Rotation paths and how fast each direction turns (degrees per step)
Each turn is a multiple of 5 degrees from 10 to 175, or 0.
Rotation 1:
[-37 -18  32 -19 -37 -29 -23 -71 -17 -38 -26   4   2  -4  29 -49   1 -32
 -25 -14  19   4  10  38   6  15]
[-20 -26  49 -23  -7 -32 -52 -64 -55 -29  -7  -3   0   1   8 -36 -31 -10
 -22  -8   0 -32 -15  22 -13  10]
[-11 -13  42 -14 -22 -45 -21 -54 -57  -2 -25  11   4 -30   5 -41   4  -8
 -46 -12  17  13 -23   5 -46  27]
[-27 -28  34 -31 -32 -43   3 -58 -32 -28 -29  -8 -20   0  27 -49 -10 -22
 -23 -16  18  23  23  32 -18  34]
[-36 -11  38 -29 -29 -27 -43 -55 -47 -30 -19  -4 -13  -1  14 -51  -6 -15
  -7   0  17 -20 -26  49   8   8]
[-20 -12  32  -2 -18 -33 -47 -71 -45 -32 -14  23  11 -24  19 -35  -4 -18
 -50 -18  -2 -11 -15   4 -32  13]
[ -3 -29  54 -32 -15 -42  -4 -61 -46  -9 -15  -6  -8 -11  -5 -43 -23 -19
 -30 -19   8  10  13  14 -34  39]
[-37 -16  37 -31 -29 -45 -19 -44 -45 -11 -36 -14  -5  -9  21 -45  -3  -8
 -18   1  46  17 -24  41  -4  17]
[-35 -18  14 -15 -27 -34 -37 -57 -46 -47 -23  14 -16  -3  44 -42  -6 -15
 -31 -13 -10 -18 -10  26 -19   8]
[ -4 -10  59 -24 -25 -26 -30 -70 -45 -16  -4  14  -3 -18 -17 -50  -3 -27
 -27 -19  -6 -16  -2  20 -27  26]
[-22 -27  50 -16 -16 -45 -21 -64 -36 -11 -29 -10  22 -16  12 -33 -18 -14
 -39  -7  46  26  -1  17 -10  22]
[-31 -30  23 -30 -18 -45 -17 -40 -62 -30 -29  -7 -27   4  40 -40 -25  -1
 -21  -5   6  -2 -14  31 -28  19]
[-24   3  30 -23 -44 -27 -31 -57 -43 -26 -21  23 -16 -23   7 -58  23 -25
 -21 -16  -2 -10 -20  34 -22  17]
[-23 -26  49 -12 -19 -30 -32 -81 -23 -34 -14   1  19  -7   9 -38 -15 -31
 -37 -17  16   0  18  15  -3  18]
[-18 -31  51 -30  -2 -44 -32 -46 -66  -9 -18 -18  -3  -1   8 -34 -34   1
 -27  -2  20  -6 -21  20 -23  21]
[-28  -7  18 -19 -34 -46 -14 -44 -52 -14 -36  14 -17 -25  30 -46  14  -9
 -38 -10  17  17 -23  23 -38  23]
[-29 -19  36 -28 -35 -29 -16 -69 -23 -39 -17   6 -17   0  17 -55  -4 -36
 -18 -19  -1  -3  23  36  -6  25]
[-24 -17  56 -21 -14 -28 -54 -70 -46 -17 -11  -4  13 -10  -4 -39 -17 -15
 -22  -4  25 -20 -24  29   1   8]
[-18 -26  30  -6 -14 -51 -24 -54 -59 -17 -26   7   5 -21  29 -29 -16  -4
 -53 -11  10  10 -13  -2 -44  20]
[-15 -21  37 -41 -32 -40   5 -49 -46 -15 -24  -1 -32  -6   8 -57  -5 -20
 -14 -15   6  12   8  34 -29  39]
Directions:
[ -8   4 -11  15  -5  -4  -2  -6  12  -4 -10   8  18 -11  15   6  12  -2
 -16   0  13  16  -1  -8   3  -5] -> 140
[ 24  -7  -7   6  -2   6  -5  -1  -1 -14 -14  -2  -5  13  -5 -21  -5  -7
 -14  -2  15  -2 -10   1  -4   2] -> 0
[  5   0  12  -6  -7   4  14  -9  19   4   1  -3   3  -1 -14  -8   5 -14
   5  -5   8  13  22   5  10  11] -> 110
[ -6  -2 -11  -9  -6 -10  20  17  -6   7 -13  -8 -16   2  13  -3   3   8
   5   4  10  18  -2   8  -6   7] -> 90
Rotation 2:
[ 26  62  50  42 -19 -20  -3  -7 -16  29  40  -2 -11  31  10  13  39  -6
 -17 -11 -10  43 -20  28   5 -23]
[ 36  16  49  39   5 -41  -2 -23 -29  26  42 -14  -8  57  -8   2  36 -28
 -39  -5 -11 -16   4  15  22 -11]
[ 19  57  32  43 -11  -7   8 -39 -21  43  41 -32   7  29  13  24  33  -3
 -12  -6 -38  15  -5  17   4 -41]
[ 36  45  55  43 -12 -43 -11  -5 -19  18  40   6 -15  43   1   5  35 -27
 -26 -15   0  27 -15  29  13  -3]
[ 24  22  40  29   3 -21  12 -35 -34  37  43 -32  -4  54  -3   7  36 -11
 -39  -1 -33 -18   7  10  12 -33]
[ 25  62  37  57 -16 -18  -7 -25 -13  34  43 -10   9  21  11  26  34 -12
  -5  -7 -17  33 -19  25   9 -23]
[ 33  28  62  30  -7 -45   2 -12 -28  19  34 -11 -21  51   1  -5  33 -32
 -39 -21 -13   0   1  21   6  -7]
[ 18  36  32  42  -3  -4   6 -33 -25  46  47 -28   7  46   0  22  40   2
 -25   8 -33   3  -3  11  16 -46]
[ 36  54  47  57 -12 -43 -10 -25 -17  24  36  -3  -2  24   9  15  28 -32
  -8 -20  -9  21 -13  28   8  -3]
[ 23  28  56  16  -7 -26  15 -18 -33  30  39 -24 -20  61   2  -5  38 -11
 -45 -10 -26  -1   6  13   4 -30]
[ 26  47  26  61  -3 -15 -11 -32 -14  44  49 -13  14  35  -2  29  39  -7
 -12  11 -13  14 -15  21  24 -30]
[ 37  47  57  38 -10 -48   7 -22 -28  16  31 -13 -13  33  13  -1  23 -39
 -20 -31 -23   6  -1  24  -4  -5]
[ 17  34  44  26  -6  -9   4 -14 -26  41  46 -21 -10  58  -3  11  46  10
 -41   7 -21  14  -7  13  15 -42]
[ 36  44  33  66  -1 -36 -10 -39 -18  30  42 -10  11  27   2  24  30 -33
  -7  -6 -11   3  -9  24  21  -7]
[ 23  46  58  17 -15 -27  19 -18 -33  24  32 -27 -20  43  11  -3  32 -17
 -32 -26 -34  13  -1  18 -10 -28]
[ 25  32  35  50   0 -18 -12 -16 -16  40  52  -6   4  52  -8  21  42   1
 -30  16  -3  13 -15  20  30 -26]
[ 35  44  43  50  -4 -41   4 -43 -27  23  35 -25   1  24  14  12  24 -42
 -14 -24 -30  -8   2  20   2  -9]
[ 20  50  54  20 -17 -12   7  -7 -23  33  41 -14 -18  47   6   4  41   4
 -36  -6 -20  33 -13  21   3 -36]
[ 35  26  33  57   7 -37 -15 -29 -17  33  46  -8   9  45  -9  18  37 -27
 -24   4  -4 -10  -4  20  31 -10]
[ 25  54  47  30 -12 -23  15 -35 -29  31  34 -33  -5  28  20   9  27 -21
 -16 -26 -42  10  -1  19 -10 -28]
Directions:
[  1   2  17 -15  -8  -6   2  21  -1  -9  -3   9 -20   8   1 -14   3   2
 -12  -8   7  16  -3   4  -8   4] -> 130
[ -7   0  -6  -1   0   8  22 -19  13 -19   1   8  -4   0  -8  -6 -15   9
  -1   5  12  -6 -11   7  -6   6] -> 0
[  9   0  -1  17   2 -12 -16   6   8  -5   2  18   4  -2  -6   4   0 -10
   6   4  21   5  -8   7  13  17] -> 145
Rotation 3:
[-21 -39  35 -12  -2  14  -6 -18  12  -8  -5  47 -35  -8 -29  -5   4   3
 -53   2 -68  40  35  30  32   3]
[-12 -52  28   5  22  12   3 -44  34  -1 -20  47 -13 -16 -33  10  -4  18
 -37   8 -58  36  14  48  10   7]
[ 10 -36  16  -4  51  -4   1 -43  23 -14 -18  42 -22 -21 -29  18   2  24
 -28   8 -14  68   8  54  14  15]
[  6  -4  15  -8  40  -5  -6 -23  -2 -34  -7  38 -49 -14 -28  16  13   7
 -34   3 -27  83  32  35  28   9]
[ -1   3  16  -2  15  11   0 -24   5 -29  -5  30 -45 -16 -31  21   3  -9
 -30   4 -78  59  42  22  21  -1]
[  8 -16  15 -15  16  18   0 -33  31  -7  -9  32 -17 -22 -30  38 -21  -3
 -16   4 -82  44  32  47  -2   3]
[ 23 -30  12 -36  29   5  -8 -18  30   3  -7  35 -16 -19 -23  44 -15  12
 -18   2 -33  57  32  73   0  17]
[ 12 -25  21 -37  18  -4  -6  11   2   1   0  40 -42 -11 -29  25  18   7
 -34   7 -17  66  46  58  20  17]
[-15 -29  31 -24  -2   2   7   4   0   2  -5  49 -39  -8 -29   6  24 -13
 -42  12 -60  56  34  36  30  -2]
[-19 -43  30 -16   6  14   4 -31  27   1 -14  53 -11 -17 -22   0  -2  -1
 -40   6 -70  42  12  43  20  -8]
[ -3 -45  22 -14  36   9 -13 -45  34 -10 -10  47 -12 -17 -22   6 -16  31
 -38  -4 -29  50  12  55  19  11]
[  8 -29  24   4  43  -3 -11 -29   6 -24  -7  38 -45  -9 -34  15  11  29
 -39   3 -10  64  35  40  23  21]
[  0  -6  18  15  28  -1  15 -24  -4 -27 -11  37 -50 -17 -38  17  22  -4
 -32  13 -53  68  36  25  20   6]
[  2  -1  10 -10  23  10  10 -39  18 -18 -15  37 -24 -28 -25  25  -4 -15
 -18   8 -82  65  18  34  10 -10]
[ 17 -10  11 -36  29  14 -18 -34  31 -13  -2  33 -16 -21 -17  33 -28   9
 -18  -9 -55  57  30  58   8   6]
[ 21 -23  19 -29  22   4 -18  -2  11  -4   6  30 -39  -8 -31  39  -6  17
 -27  -5 -29  52  59  60  10  25]
[  4 -32  28 -16   8  -1  12  10   1  10  -6  41 -43 -11 -38  29  26  -5
 -32  17 -49  52  48  49  11  14]
[-11 -36  22 -28   4   2  15 -10  17   9 -15  53 -17 -22 -23   9  18 -18
 -33  15 -64  59  11  48  21 -10]
[-12 -37  23 -39  17  10 -14 -32  29  -8  -7  52 -11 -17 -12  -3 -13  12
 -44  -7 -44  57   9  53  32  -5]
[ -3 -40  30  -8  28  11 -22 -33  14 -18  -1  41 -36  -4 -30   3  -8  33
 -49 -10 -27  48  38  42  30  20]
Directions:
[  2 -11   4   5  -2  12 -13 -11  13   2   5  -5   6   5  -2   3 -22  16
  -3  -9  -7 -21  10   4  -6  10] -> 80
[ -7  -2   7  21 -12   3  12   5  -7   4   0  -2 -10   4 -12   1  11  -8
  -3   8 -23 -13  13 -13  -3   2] -> 90
